One turn moves every row onto another: examples first, then more rows asked:
z_891: [ 11,  15,  15,   4,   4,  -6,   9, -27,   7, -19,  15,   8,  22, -20,  11]
z_230: [ 29,  16,  -5,  19,  -1,  -3,  15,   7,   6, -14,   9,  -6,  21,   0,  -2]
z_711: [  9,  10,   8,   7,   4,  11,  15,  11,  -5,  -6, -14, -17,  15, -22,   7]
z_206: [ 15,   8,   0,  27,  -3,   7,   7,  -4,  15, -17,  -2,   7,  19,  12,   4]
z_646: [ 13,   8,  10,  -2,   6,  -3,   3, -30,   8, -14,   6,   6,  31, -19,   6]
z_805: [ 10,  10,   2,  21,  -5,  10,  -3,   3,  14, -22,  -6,   7,  21,   7,   2]
z_423: [  1,  10,  -1,  25,  -6,  11,   6,  -4,  13, -19,  -8,   7,  15,   8,   2]
z_225: [ -1,   3,  18,   4,   6,  -5,  11,   6, -13,  -4,   0, -18,  15, -23,   8]
z_87: [ -5,   0,  19,  15,  -2,  10,   1,   8,  -3,  -8, -16,  -9,  13,  -7,   7]
z_755: [ -5,  -9,  10,  -1,   4,   8,  17,  -4,  -4,  -3, -15,  -9,  19,  -9,  12]
z_141: [  2,  -2,   2,  -1,  -2,  -3,  18, -21,   9, -17,   5,  13,  25,   5,  12]
z_479: [  0,  -9,   2,   2,  -2,  -4,   6, -15,   7, -15,   1,   8,  29,  11,   5]
z_84: [ 12,   9,   8,   4,   1,  12,  12,  10,  -4,  -5, -17, -16,  17, -21,   4]
z_291: [  8,  15,   8,   3,   7,  -6,  12, -32,   5, -11,  10,   3,  24, -23,   4]
z_221: [  0,   2,  19,   4,   2,  -6,   8,   8, -14,  -4,   0, -18,  17, -20,   3]
z_67: [ -6,   1,  15,  16,   1,  12,   6,   9,  -2,  -9, -15, -10,  11,  -8,  10]
z_91: [ -2,   2,  22,   4,   9,   7,   6, -12,  -3,  -5, -11,  -9,  16, -26,  13]
z_122: [ 26,  17,  -9,   7,  -1,  -2,  10,  13,   3, -17,   5,  -8,  27,  -7,  -4]
z_636: [  4,   9,   3,  20,  -8,   6,   8,   0,  13, -24,   1,  11,  16,  11,   9]
z_984: [ -7,  -5,   2,   6,  -1,  -5,  15, -23,   6, -11,   3,   8,  23,   6,   5]
z_779: [ 18,   7,  10,   7,   7,  -9,  10, -31,   8, -11,  13,   4,  27, -13,   6]
z_510: [ 23,  23,  -7,  13,  -5,   4,  17,  10,   8, -22,   5,  -1,  18,  -5,   4]
z_160: [  7,  -7,   5,  12,   0,  -5,  12, -22,  10, -11,   6,  10,  25,  11,   6]
z_159: [  2,   5,  24,   3,   5,   7,   3, -13,  -3,  -5, -12,  -9,  18, -27,   8]
z_195: [ 23,  17,  11,  18,   4, -16,   6,  -8,   1, -13,  23,  -6,  22, -14,   0]
z_800: [ 15,  20,   8,   9,  -1, -16,  13,   1,  -3, -20,  24,  -5,  19, -15,   3]
z_335: [ 18,  21, -12,  16,  -3,   1,  17,  12,   4, -15,   2,  -7,  18,  -6,  -4]
z_115: [ -3, -10,  10,  -5,   1,   5,  15,  -5,  -6,  -2, -15,  -9,  21,  -9,   8]
z_471: [ 10,  22,   8,  17,   2, -15,   8,  -2,  -4, -15,  20,  -9,  17, -20,  -3]
z_671: [ 13,  16,  13,  10,   4, -17,  -2,  -3,  -4, -17,  21,  -6,  25, -19,  -1]

z_84 goes to z_87
z_891 goes to z_800
Now these:
z_479 goes to z_646
z_225 goes to z_711
z_984 goes to z_291
z_195 goes to z_230

